Each scene shows the same named points in several views, each turned, perhaps mirrored, and shifted as a whole.
A view may leave some points out. In some views, one point has been moved. Which views, in the order they come, and which point in each? Write no view if no view has one.

-- scene 1 --
panel a:
  Kubu -55.8  19.7  2.8  0.7  37.4  -30.1
  kivis -68.6  31.5  0.6  -2.5  51.7  -47.1
  birel -42.4  33.4  -3.5  42.7  56.0  -20.5
  Zuga -54.0  12.2  2.1  -3.3  36.0  -36.7
  pep -39.4  28.4  -7.6  36.7  46.9  -25.9
  tonaf -28.4  35.3  -16.1  29.7  46.9  -22.9
  kedod -43.6  30.2  -3.3  45.6  47.1  -26.4
  volat -54.3  27.9  -5.4  32.5  59.4  -26.0
  midu -42.1  33.3  -5.6  25.2  52.7  -23.0
  leduv -57.1  23.9  -6.1  4.2  34.9  -40.5
  baz -36.1  22.7  -2.4  34.4  51.2  -5.2
  lurid -60.2  24.5  -8.2  -3.9  33.8  -40.1
  Tisi -49.3  35.0  5.6  36.7  47.3  -25.2
panel b:
  birel 30.4  7.5  -5.6  18.7  15.1  21.5
  Kubu 25.0  0.1  -21.8  36.0  -17.7  -8.9
  Zuga 28.0  -18.5  -11.8  33.7  -7.6  -12.4
  volat 40.2  8.1  -10.5  29.6  7.3  16.1
  kivis 36.2  16.9  -33.1  48.9  -9.3  -10.3
  leduv 30.2  5.6  -33.5  31.5  -17.8  -5.0
  kedod 31.4  9.9  -8.6  10.8  8.2  19.5
  midu 23.2  3.3  -15.8  27.8  8.1  15.3
  lurid 27.8  5.5  -35.2  37.5  -23.1  -6.5
  tonaf 18.1  -5.8  -22.8  16.1  10.6  24.3
  baz 23.2  -8.8  2.9  21.3  7.4  19.4
  pep 28.8  1.9  -14.8  14.2  7.7  17.3
panel c:
  Zuga 13.9  -33.9  -20.0  27.5  -12.7  15.5
  tonaf 44.1  4.9  -19.1  15.9  -0.9  3.6
  leduv 18.1  -29.6  -21.9  13.7  -17.9  8.6
  birel 40.7  0.5  4.2  11.4  2.5  -0.8
  lurid 17.6  -36.6  -27.8  15.0  -19.6  7.3
  kivis 25.5  -42.4  -8.4  13.2  -29.8  4.6
  pep 33.5  1.6  -6.5  13.5  -0.1  4.0
  midu 41.1  -9.7  -7.8  15.0  -2.4  1.3
  Kubu 20.7  -35.8  -17.5  22.4  -7.5  12.1
  kedod 31.2  2.8  0.8  7.4  3.0  3.2
  Tisi 34.3  -10.0  3.5  4.9  1.8  7.5
  baz 39.6  -4.3  -3.2  25.0  17.5  1.2
  volat 32.9  -10.8  4.3  16.1  -5.6  -6.8
panel d:
  birel 0.3  23.1  9.4  -9.9  33.8  -16.8
  Zuga 3.5  -3.4  19.3  -20.6  20.5  31.3
  pep -8.0  19.1  12.2  -15.6  28.4  -9.0
  leduv 1.8  3.7  6.4  -26.4  20.0  26.4
  volat 9.5  24.4  7.9  -9.5  27.2  -3.1
  midu 1.8  17.6  13.7  -19.7  36.5  -3.2
  tonaf -12.5  23.5  17.7  -29.3  36.1  -9.3
  Tisi 1.3  9.2  3.4  -8.2  33.0  -9.4
  lurid 3.4  2.7  5.0  -29.7  22.3  33.7
  baz -7.9  21.9  24.3  -3.6  43.6  -7.9
  Kubu 4.6  -0.2  13.5  -18.3  29.3  27.6
  kedod -7.6  18.5  6.6  -8.9  27.0  -14.0
  kivis 25.6  3.2  1.0  -27.0  20.7  24.9
panel e:
  volat 44.9  -21.7  -33.7  48.8  -51.3  40.2
  baz 56.3  -1.2  -39.5  41.9  -53.6  56.0
  birel 58.1  -16.6  -28.1  41.4  -53.5  44.9
  lurid 19.3  2.1  -46.0  52.1  -58.0  9.9
  pep 35.1  -1.9  -43.1  40.6  -52.7  41.9
  midu 46.9  -10.7  -36.4  39.4  -60.6  38.2
  tonaf 46.8  -3.4  -28.0  24.1  -57.9  41.4
  Kubu 30.5  3.3  -54.0  54.8  -56.2  19.0
  Tisi 60.0  -12.3  -32.8  49.0  -53.2  32.3
  leduv 25.9  -1.0  -44.1  49.1  -52.7  12.0
Views with a point moved: panel b, panel e
  out of place in panel b: Zuga
  out of place in panel e: pep
